Some points, each followed by its number:
array([ 99., -11.,  44., -82.,   4., -47.,  18., -18.,  35., -11., -17., -12.,
       -14., -13.,  -9., -11., -13., -10., -13., -12., -13., -11., -17.,  -8.]) 0
array([104., -14.,  74., -52., -42., -10.,  51.,   9.,  32.,   7.,  25.,  28.,
        20.,  21.,  23.,  21.,  22.,  20.,  24.,  19.,  14.,  21.,  23.,  26.]) 1
array([-127.,  -83., -127., -127.,   42., -127., -127., -127., -127., -105.,
        -19.,  -67.,  -13.,  -25.,  -24.,  -19.,   -3.,   -2.,  -15.,   -4.,
         -9.,   -3.,   -6.,  -12.]) 2
array([ 84., -17.,  43., -55.,  -3.,   6., -25., -42.,  13.,  23., -14., -15.,
       -32., -17., -23., -22., -18., -22., -25., -23., -17., -25., -27., -20.]) 3
array([-127.,    3.,   25., -118.,  -72.,   54.,  127., -127., -127.,    1.,
        -24.,  -37.,  -10.,  -13.,  -17.,   -9.,   -9.,  -16.,  -12.,   -7.,
         -9.,  -10.,   -5.,   -9.]) 4
array([ 115.,  114., -119.,   22.,   16., -127.,  -41.,  -44.,  -83.,  -34.,
        -12.,  -21.,    3.,  -13.,  -16.,  -13.,   -7.,  -12.,   -6.,  -12.,
         -6.,   -6.,  -10.,   -9.]) 5
array([ 79., -51.,  83., -39.,  42.,   7.,  -4., -52.,  31.,  33.,  -6.,  29.,
         2.,  14.,  15.,  22.,   8.,  16.,   9.,   6.,  17.,   8.,  10.,  23.]) 6
array([-95., 127.,  73., -54.,  21.,  -7.,   1.,  58., -20.,  52.,  28., -14.,
        -9.,   7.,  -4.,   5.,   7.,   0.,   0.,   4.,   2.,  -3.,   8.,  -1.]) 7
array([-109.,  -32.,  -55.,  -76.,  127.,  127.,  127.,  107.,  127.,  120.,
        -64.,   26.,   20.,  -27.,  -11.,   -5.,  -14.,   -8.,  -14.,  -11.,
        -10.,  -11.,  -20.,  -15.]) 8
array([   6.,   78., -127., -119., -127.,   62.,  -13.,  -20.,  -37.,   21.,
          9.,    8.,   33.,   -1.,   -8.,    2.,    8.,   10.,    7.,   10.,
         -1.,    6.,    2.,    1.]) 9
array([-127., -106.,  -69.,  127., -127., -127.,  -87.,  127.,  127.,  127.,
       -103.,  -42.,   -7.,    5.,   -3.,   11.,  -10.,    6.,   15.,   11.,
          4.,    7.,    4.,    8.]) 10
array([-127., -127., -127.,   33., -127.,  -70.,   48.,    6.,   64.,   24.,
        -46.,  -46.,   -4.,    6.,    5.,  -27.,   -6.,  -14.,  -20.,   -7.,
         -6.,   -9.,  -14.,   -7.]) 11
array([  20., -121.,   86.,   76.,  -10.,   97.,   10.,   13.,  -79.,   -6.,
          3.,    1.,    9.,   -3.,   18.,   12.,    4.,   16.,   12.,   13.,
          6.,   10.,   16.,   20.]) 12
array([ 86.,  23.,  81., -68.,  74., -38.,  49., -72., 103.,  18.,  18.,  17.,
        16.,  22.,  16.,  24.,  12.,  19.,  13.,  16.,  25.,  19.,  19.,  13.]) 13
array([  66., -108.,   69.,   39.,  -49.,   59.,   14.,    4.,  -22.,   -2.,
          9.,   10.,    4.,    0.,   -3.,    4.,    5.,    0.,   11.,    3.,
          0.,    3.,    7.,    8.]) 14
array([118.,  63., -77., -61.,  14., -78., -20.,  49., -42., -24.,  27.,  -7.,
        12.,   8.,  -6.,   5.,   8.,   5.,  12.,  -6.,   5.,   1.,  10.,   6.]) 15
array([-18., 127.,  47.,  45.,  33.,  58.,  -4.,  21.,   4.,  12.,  31.,   6.,
        -1.,  -4.,  -5.,  -1.,   4.,   4.,   3.,  -4.,   9.,   1.,   5.,   0.]) 16
array([ -92.,  127.,   24.,  -53.,  -94.,  127., -107., -112.,  118.,  -77.,
        -51.,   51.,  -20.,    1.,    2.,   13.,    3.,    4.,    4.,    7.,
          9.,    7.,    4.,    7.]) 17
array([ 111., -109.,  -91.,   -5.,   26.,  -39., -105.,  -42.,   -8.,  -44.,
         -9.,   -9.,   -7.,    0.,   -6.,   -5.,   -7.,   -9.,    1.,   -4.,
         -8.,  -13.,    3.,   -7.]) 18
array([ -58.,   98.,   41., -127.,  -65.,   37.,   24.,   55.,    0.,   48.,
         20.,   -5.,    7.,   11.,    6.,    2.,    6.,    9.,    5.,    4.,
          5.,    3.,    9.,    9.]) 19
array([  52., -127.,    4.,    1.,   17.,  100.,  -75.,  -36.,  -15.,   59.,
        -17.,    2.,   -8.,   -2.,    7.,   -8.,   -3.,   -1.,   -2.,   -2.,
         -5.,   -4.,   -7.,   -1.]) 20
array([ -42.,  -41.,   60.,  -69., -127., -127.,  -70.,   -2.,    8.,  -16.,
         -3.,  -12.,  -12.,   -5.,   -9.,   -6.,   -6.,  -18.,   -7.,  -10.,
        -10.,   -8.,  -13.,  -12.]) 21
array([-120.,  -72.,   68., -127.,   18.,  103.,   84., -122.,  -42.,   99.,
        -67.,  -10.,    3.,   -8.,  -11.,   -1.,   -5.,   -7.,  -14.,   -2.,
         -2.,   -1.,   -1.,    5.]) 22
array([-105.,  127.,  113.,   93.,  127.,  -48.,   34.,   79.,  -37.,   27.,
         23.,  -88.,   28.,   25.,  -18.,  -24.,   -8.,   -3.,   -8.,   -1.,
        -12.,   -2.,    0.,    6.]) 23
array([-106.,  -98.,  -46.,  -59.,  -70.,   -9.,  -32.,   18.,    9.,   35.,
        -38.,  -43.,  -10.,    5.,    6.,    0.,   11.,    9.,   11.,    8.,
          6.,    0.,   -2.,   -6.]) 24
array([117., -56.,   0., -46.,   9.,  12., -22.,  20.,  26.,  -2.,  12.,  14.,
         8.,  22.,  23.,  13.,  14.,  16.,  17.,  17.,  17.,   8.,  16.,  12.]) 25
array([ 46., -99.,   8.,  11.,  61.,  96., -56.,  48., -35.,  32., -25.,  -2.,
        -9.,  -8.,  -7.,  -6., -14.,  -6.,  -9.,   0.,   4.,   5.,  -5.,   4.]) 26
array([ -22., -127.,   55.,  127.,  -41.,   97.,   65.,   51.,  -44.,  -89.,
         36.,  -14.,   26.,    5.,   15.,    7.,   19.,    9.,   14.,    9.,
          9.,   17.,   11.,   12.]) 27
array([ -96.,  -20.,  127.,   10.,  -13.,  -42.,  127., -127., -127., -127.,
         99.,   20.,   16.,   11.,   18.,    7.,    3.,   -4.,    2.,    1.,
          5.,    6.,   -4.,   -1.]) 28
array([ 80., -48.,  68., -28., -37.,   8., -17., -37., -12.,  11., -13.,  -3.,
       -25.,  -6., -13., -18., -23., -12.,  -2., -19., -13., -17., -13., -17.]) 29
array([127.,  11., -44., -60.,   9., -63., -30.,  46.,  -6., -32.,  15.,   0.,
        -6.,   3.,  -5.,  -5.,   6.,   4.,   7.,   3.,   0.,   5.,  -1.,  10.]) 30
array([ 97., -36.,  -4., -58.,  53., -42., -48., -11.,  21., -29., -10.,  -7.,
       -13.,  -9.,  -2.,  -5.,  -8., -10., -10.,  -5., -11., -18., -10.,  -8.]) 31
Which point above is nearest to each new point? Its number follows each.
array([-127.,  116.,  127.,   61.,   -7.,  -25., -127., -104.,  127.,  -62.,
        -48.,   -9.,  -10.,   39.,   -3.,  -14.,   -4.,    8.,    5.,    1.,
          5.,   -8.,   -1.,    0.]) 17
array([-127.,   40.,  127.,  -15., -109.,  -95.,  -48., -127., -127., -127.,
        127.,  127.,   61.,  -10.,   -1.,  -14.,    3.,   -8.,  -11.,  -11.,
         -5.,  -10.,   -5.,   -4.]) 28
array([ -88.,   16.,  127., -116.,  127.,  -82.,  127.,  -93.,  127.,   56.,
       -127.,  -54.,   38.,    0.,   -6.,   13.,   14.,    3.,    9.,   14.,
         16.,   10.,    2.,   24.]) 13
array([106., -41., -32., -67.,  36., -45., -69., -17.,  -6., -22., -12., -12.,
       -11., -11., -18.,  -9.,  -5.,  -7.,  -7.,  -8.,  -7.,  -8.,  -3.,  -2.]) 31
array([ -14.,   41.,   27.,  127.,  127., -108.,  127.,  127., -127., -127.,
       -127.,   83.,  -93.,   -8.,  -22.,  -36.,   -9.,   -9.,   -5.,   -3.,
         -6.,   -9.,   -2.,   -9.]) 23
array([ -41.,  127., -127.,  116.,  -13.,  127., -127., -127.,  102., -112.,
       -127.,   57.,  -60.,  -27.,  -14.,  -11.,   -4.,  -16.,  -11.,  -16.,
        -19.,   -9.,  -12.,   -8.]) 17
array([ 90., -64.,  81., -42.,   7.,  16.,   1., -44.,  30.,  23.,   2.,  24.,
        18.,  19.,  20.,  14.,  11.,  22.,  14.,  21.,  14.,  21.,  19.,  19.]) 6
array([  -2.,  -48.,  127.,  127.,  127., -113.,  -71.,  104.,  -84., -127.,
       -127.,  -80.,  115.,   55.,   19.,   22.,   11.,   -1.,   -2.,    0.,
         -6.,   -5.,   -1.,   -9.]) 23
array([  42.,   17.,   23.,  -42., -127.,  -24.,  127.,   76.,  -28.,  -26.,
         23.,   16.,   11.,   -1.,  -10.,    5.,    0.,   -1.,   -5.,   -1.,
         -5.,    5.,   -8.,   -9.]) 1
array([ 48., -70., -12.,  31., -22.,  75.,  81.,  85.,  10., -11.,  15.,  -6.,
        15.,   6.,   4.,  -1.,   7.,  10.,   4.,   3.,  13.,   3.,  13.,   6.]) 14
array([ -46.,  112.,  -67.,   82.,  -14., -127.,  127., -122.,  -24.,  127.,
       -118.,   82.,   34.,   28.,   22.,    1.,   -5.,    0.,    3.,    1.,
         -7.,   -1.,   -1.,   -8.]) 5
array([-127.,   24.,  -96., -119.,  127.,  127.,   46.,   67.,  127.,  127.,
        -70.,  107.,   44.,  -24.,   14.,  -22.,   -5.,  -10.,   -7.,  -15.,
         -4.,  -10.,   -8.,  -10.]) 8
array([ -92.,  -83.,  -33.,  -76.,  127.,  127.,  127.,  103.,  127.,  127.,
       -127.,   62.,   81.,  -46.,  -11.,  -12.,   11.,    8.,    0.,    1.,
         -2.,    4.,    3.,   -1.]) 8
array([ 87., -58.,  55., -29.,  44.,  19., -25., -68.,  41.,  64.,  12.,  12.,
        -8.,  13.,   5.,  -2.,  11.,   7.,   6.,   2.,   5.,   3.,   4.,   5.]) 6
array([ -53., -127.,  -12.,  127.,  -51.,   87.,  127.,   -5.,   -1.,  -33.,
         47.,   -3.,   25.,    7.,   20.,   15.,    5.,   10.,   12.,   16.,
         12.,    4.,   12.,   17.]) 27
array([-14., 127.,  75.,  41.,  46.,  -2.,  18.,  56.,  -6.,   7.,  16.,   3.,
       -10.,   3.,  -1.,  -7.,  -5.,  -6.,  -2., -12.,  -6.,   3.,  -7.,   4.]) 16
array([-127.,  -92.,   42.,  127.,   51., -127., -125.,  123.,  105.,  -19.,
        -40.,  -19.,  -12.,  -66.,  -44.,   -8.,  -30.,  -29.,  -17.,  -26.,
        -19.,  -26.,  -20.,  -25.]) 10
array([ 87., -37.,  49., -52.,  55.,  -5., -18., -58.,  53.,  38.,  -3.,  13.,
         7.,   1.,   6.,   1.,  -2.,   0., -12.,   4.,  11.,  -2.,   4.,  11.]) 6
array([ -91.,   91.,   35.,   -9., -127.,  127., -127.,   51.,   31., -127.,
       -127.,  -22.,   12.,  -16.,   15.,    3.,    3.,   -9.,    0.,   -7.,
         -1.,  -15.,    1.,    1.]) 17
array([ -32.,  113.,   81.,  127.,   -4.,  127.,  -99.,  127.,  -43., -127.,
        -95., -105.,   51.,  -31.,   23.,    0.,    4.,   -2.,   13.,    6.,
          8.,    9.,    8.,    6.]) 16
array([  60.,   51., -127.,  -27., -127.,   43.,   25.,   28.,  -46.,   49.,
         52.,   13.,   39.,   19.,    7.,   13.,    6.,   16.,   23.,    7.,
         10.,    6.,    2.,    4.]) 9
array([-127.,  -25., -127., -127.,  127.,  -63., -127.,   55., -127., -127.,
        127., -125.,  -93.,  -14.,   -9.,   -5.,   -3.,   -4.,   -6.,   -3.,
        -11.,  -11.,   -8.,  -11.]) 2
array([ -97.,  125.,  127.,  -32.,  -66.,  127.,  127., -127., -127., -102.,
        -16.,  -59.,  -64.,    3.,    4.,   -4.,  -14.,   -6.,   -9.,    1.,
          0.,    2.,   -1.,   -5.]) 4
array([-127.,  -60.,   17.,  -37.,  -43.,   61.,  127., -127., -127.,    1.,
       -126., -127.,  -83.,    4.,   -8.,   -4.,  -30.,  -15.,  -16.,   -7.,
        -17.,  -18.,  -14.,   -8.]) 4
array([-127.,  -69.,  127.,  -61.,  -46.,  -37.,  -78.,    7., -115.,  -30.,
        -30.,    4.,   -7.,  -21.,   -1.,  -20.,  -16.,  -12.,  -20.,  -12.,
        -14.,  -13.,  -14.,  -17.]) 21
array([  80.,   51.,   39., -109.,   40.,  -73.,   46.,    7.,   36.,  -26.,
        -19.,  -13.,   -4.,  -14.,   -8.,  -11.,  -18.,  -10.,  -22.,  -24.,
        -12.,  -18.,  -15.,  -12.]) 0
array([-84., 127., -97.,  27., -41., -97., -45., -85., -73.,  60., -69., -59.,
       -36., -37., -27., -42., -33., -26., -27., -27., -34., -39., -36., -27.]) 5
array([-95., 107.,  45., 113.,  52., 116., -51., -20., 101., -89., -35.,  -5.,
       -37.,  -9.,   5.,   3.,   7.,   1.,   3.,   4.,   1.,  10.,   1.,   3.]) 16
array([  18.,  127.,    6.,  -26., -127.,  120.,  -78.,  -29.,   67.,  -37.,
          0.,   22.,  -24.,   -8.,  -24.,  -13.,  -17.,  -11.,   -7.,  -15.,
         -7.,  -12.,   -7.,  -12.]) 17
array([ -77., -127.,  -47.,  127.,  -73.,  127.,  127.,   75.,    0., -109.,
         17.,  -55.,    8.,  -26.,  -12.,   -8.,  -10.,  -14.,  -12.,  -16.,
         -7.,  -15.,  -11.,  -14.]) 27
array([  55.,  127., -122.,    7., -127.,   65.,   15.,   36.,   -6.,   27.,
         56.,   26.,   33.,   19.,   12.,    8.,    8.,   19.,   14.,   15.,
         17.,    5.,   14.,   12.]) 9
array([ -91.,  -41.,  127.,  127.,   28., -127., -107.,   41.,   33.,  -69.,
         71.,   62.,   32.,  -11.,  -13.,   11.,    7.,    5.,    7.,   10.,
         12.,   10.,   15.,   14.]) 21
array([ -13.,    4.,   21.,  -92., -127.,  -82.,   24.,   -5.,  -23.,   -7.,
         39.,   30.,   25.,    4.,    4.,  -11.,   -8.,   -3.,  -12.,   -5.,
         -5.,   -1.,  -12.,   -7.]) 21
array([ -58.,   13., -127.,  127.,  127., -127.,  116., -127.,  -84.,  127.,
       -127.,   39.,   32.,   -9.,    7.,  -17.,   -8.,   -9.,  -10.,   -7.,
        -11.,  -11.,   -9.,  -15.]) 5
array([  21.,   84., -127.,  -14.,  -15., -127.,   40., -127.,   38., -127.,
        -89.,  -32.,   40.,   -5.,  -14.,   -8.,  -10.,  -15.,  -13.,  -18.,
        -18.,  -16.,  -20.,  -18.]) 5
array([-122.,  -88.,   31., -100.,  -98.,   13.,   16.,    4.,    5.,   18.,
        -31.,  -22.,  -11.,   -8.,   -8.,  -13.,   -5.,   -8.,  -16.,   -9.,
         -8.,   -9.,   -8.,  -12.]) 24
array([ 80.,  -9.,  65., -73., -13., -57.,  73., -19.,  37., -34., -12.,   1.,
         3.,  -1.,   1.,  -3.,  -9.,  -9.,  -5.,  -7.,   2.,  -1.,  -4.,  -5.]) 0
array([-103.,  -85.,  104.,  127.,  -53., -127., -123.,   38.,  -19., -127.,
        127.,  127.,   96.,  -46.,  -37.,    5.,   -7.,   -2.,  -12.,    2.,
          0.,   -3.,  -11.,   -8.]) 21
array([  12., -127.,   29.,  103.,  -88.,   96.,   61.,   77.,  -63.,  -86.,
          5.,  -40.,    0.,  -29.,   -7.,  -12.,  -23.,  -16.,  -15.,   -8.,
        -14.,  -18.,  -14.,  -17.]) 27
